(in the rows, 128 means zero)
The rows of Y fall into a few groups, which share some directions, and each row is roughly a mix of its group's hidden directions.
Y (102 x 10):
[[131  73 108 149 129 174 160  89 136  85]
 [107 130 111 168 193 189 133 125 126 139]
 [ 73  94  69 139 160 137 142 110  95 128]
 [ 94 139  67 119 112 155 141  69 117 103]
 [148 141 188 140 155  72 155 140 127  90]
 [162 118 197 147 143  91 139 172 132 149]
 [130 142  46 131 111 154 114  82 127 115]
 [128 132 146  83  67  65 132 133 125 107]
 [ 69 104  87 135 170 152 127  94  97 143]
 [192 177 139 125  94  89 123 135 161 126]
 [119 133 114 167 192 195 126 126 128 135]
 [185 149 129 129 101 119 112  56 148 119]
 [123 176 135  82 120  95  96 173 117 169]
 [169 151 108 138 152  65 173 110 135  98]
 [185 135 176 129  82  93 116 164 138 124]
 [161 146 110 139 136  73 156 102 114  66]
 [119 168 143 102  97  81 100 181  96 132]
 [ 68  82 143 126 168 143 144 160  93 115]
 [148 132 146 112  67  55 147 134 135 131]
 [177 179 117 119 127  62 137 126 130 101]
 [130 145 155  91  68  63 137 122 127 120]
 [186 188 132 143 116 103 115  93 157 113]
 [160 115  56 149 123 125 123  83  98 104]
 [165 137 183  94 106 138  83 162 137  97]
 [153 136 142  87  69  73 103 116 126 103]
 [116 140 133 162 193 189 121 114 134 154]
 [126  92 118 122 128 176 170  75 130  82]
 [ 49 106 132 134 139 152 165 132  89 119]
 [105 153  82 113  97 139 121  73 101  82]
 [114  97 115 111 123 177  87 177 152 170]
 [142 126 136 105  79  50 132 135 121  96]
 [ 80 112  86 137 183 171 125 101 108 130]
 [158 105 111 168 138 161 148  73 153  85]
 [121 127 104 172 182 195 118 123 112 135]
 [144 134 135  90  63  68 136 110 148 137]
 [144 146 154  83  58  85 129 120 144 134]
 [134 161 153 117 110  73 105 191 121 154]
 [161 173 144 145 152  75 129 106 129  74]
 [121 163 143  63 103  97 104 158 104 159]
 [175 148 193 134  94  88 113 149 129 138]
 [166 181  99 122 108 136 111  81 162 161]
 [165  81 102 167 112 153 128  89 144  84]
 [116 101 114 174 178 181 118 155  94 134]
 [161 142 135 121 129  58 152 106  86  92]
 [114 172  70 140 110 164 124  77 151 116]
 [161  81 123 179 135 149 153  84 162 108]
 [166 166 132 126  82 106 119  68 148 158]
 [133 183 152 110 126  77 105 180 124 155]
 [ 99  82 131 119  75 175  99 152  97 134]
 [137 112 195 112 117 107 120 184 115 165]
 [190 135 138 148 141  66 148 109  95 143]
 [167 160 187 123 109 111 147 153 179 146]
 [ 82  96 142 165 167 115 117 186 104 134]
 [106 141  60 130 124 172 106  83 138 104]
 [146 119 147  94  63  72 105 133 108 117]
 [ 78  96  64 135 146 153 137 119  88 117]
 [148 160 100 117 137  70 171 112 136  78]
 [ 68 122  81 143 172 131 160  96 110 129]
 [119 137 118 176 189 189 133 120 123 149]
 [ 89  85 130 100 158 160 168 177 132 147]
 [116 110 109 164 173 196 107 135  95 138]
 [122 135 142  90  67  64 146 138 121 107]
 [ 90  87  99 121 104 193  90 129 113 129]
 [154 128 149  94  66  64 129 133 144 125]
 [ 75 110 139 115 171 151 167 172 106 101]
 [157  87 110 146 128 164 149  93 140  63]
 [ 91  96 115 124 105 196  81 129 114 150]
 [105 117  55 139 106 168 151 103 149 101]
 [ 82 105  62 136 161 132 157  93 130 143]
 [138  93 111 143 138 176 156  60 148 108]
 [104 118  46 100 128 163 117  99 128 125]
 [183 198 112 130 114 121 122 109 168 129]
 [128 182 151  77 106  87 116 164 113 153]
 [105  98 102 129 164 193 170 103 147 126]
 [ 89  89 161 131 125 183  76 136 105 132]
 [190 173 123 139 122 122 126  86 177 139]
 [161 149 198 165 152  93 139 146 146 135]
 [ 87  84 142 116 109 183  91 136  99 155]
 [188 144 117 152 118 136 135  66 170 114]
 [139 155  97  77 101  73 172 127 111 130]
 [ 76  88 140 143 166 131 141 189 105 124]
 [ 97 127  88 120  88 182  83 105 113 107]
 [120 117 210 144 139 134 117 178 147 136]
 [188 151 182 134  98 138 102 166 133 118]
 [152 123  99 195 120 144 118  76 140  93]
 [ 74  78 120 145 165 156 147 173 117 137]
 [ 82 105  62 134 168 138 151  93 130 134]
 [125 169 127 101 139  73 179 101 127  88]
 [ 84 112  71 128 162 127 121  69 112 133]
 [165 105 100 145 130 170 157  95 155  72]
 [163 152 191 123  90  99 108 160 109 105]
 [ 58 101  80 109 151 122 149  98 111 134]
 [152  91 104 113 129 181 162  84 153  95]
 [ 82  70 139 123 146 138 149 189 109 134]
 [ 79  93 126  97 127 174 115 178 161 135]
 [156 156 166 136 138  62 166 106 104 107]
 [150 167 106 111 119  67 179 113 129  95]
 [170 144 196 115  87 111 118 165 142 136]
 [ 71  76 129 100 151 149 132 165 100 151]
 [176 173 196 127 119 129 112 147 154 117]
 [ 97 110 130 118 140 190  86 142 143 182]
 [101  89 155 108 115 158 126 149 108 200]]

Here is one row of each group, with its name. Which group are the others in?
[133 142 159  89  72  65 116 116 115 118] => Q
[131 174 142  58 117 110 133 168 133 163] => K
[154 187 117 141 122  86 164  74 122 122] => A

[170 161 198 121 127 113 114 156 161 111] => Q
[117 123 116 164 197 188 116 135 117 115] => Q
[123 127  55 135 124 152 110  90 127  76] => A
[148 111 202 141 155  91 148 164 127 147] => A
[114 159 147  98 151  98 180 160 182 135] => A
[106 159 149  78 153 113 127 175 130 183] => K
[191 176 132 131 110 111 124  86 169 140] => K
[177 135 166 118  83  90 115 169 130  94] => Q
[126 164 159 119 117  74 122 192 127 159] => K
[117 133 204 113 163 109 141 136 118 177] => A
[ 88  78 142  77 128 141 154 170  98 122] => K
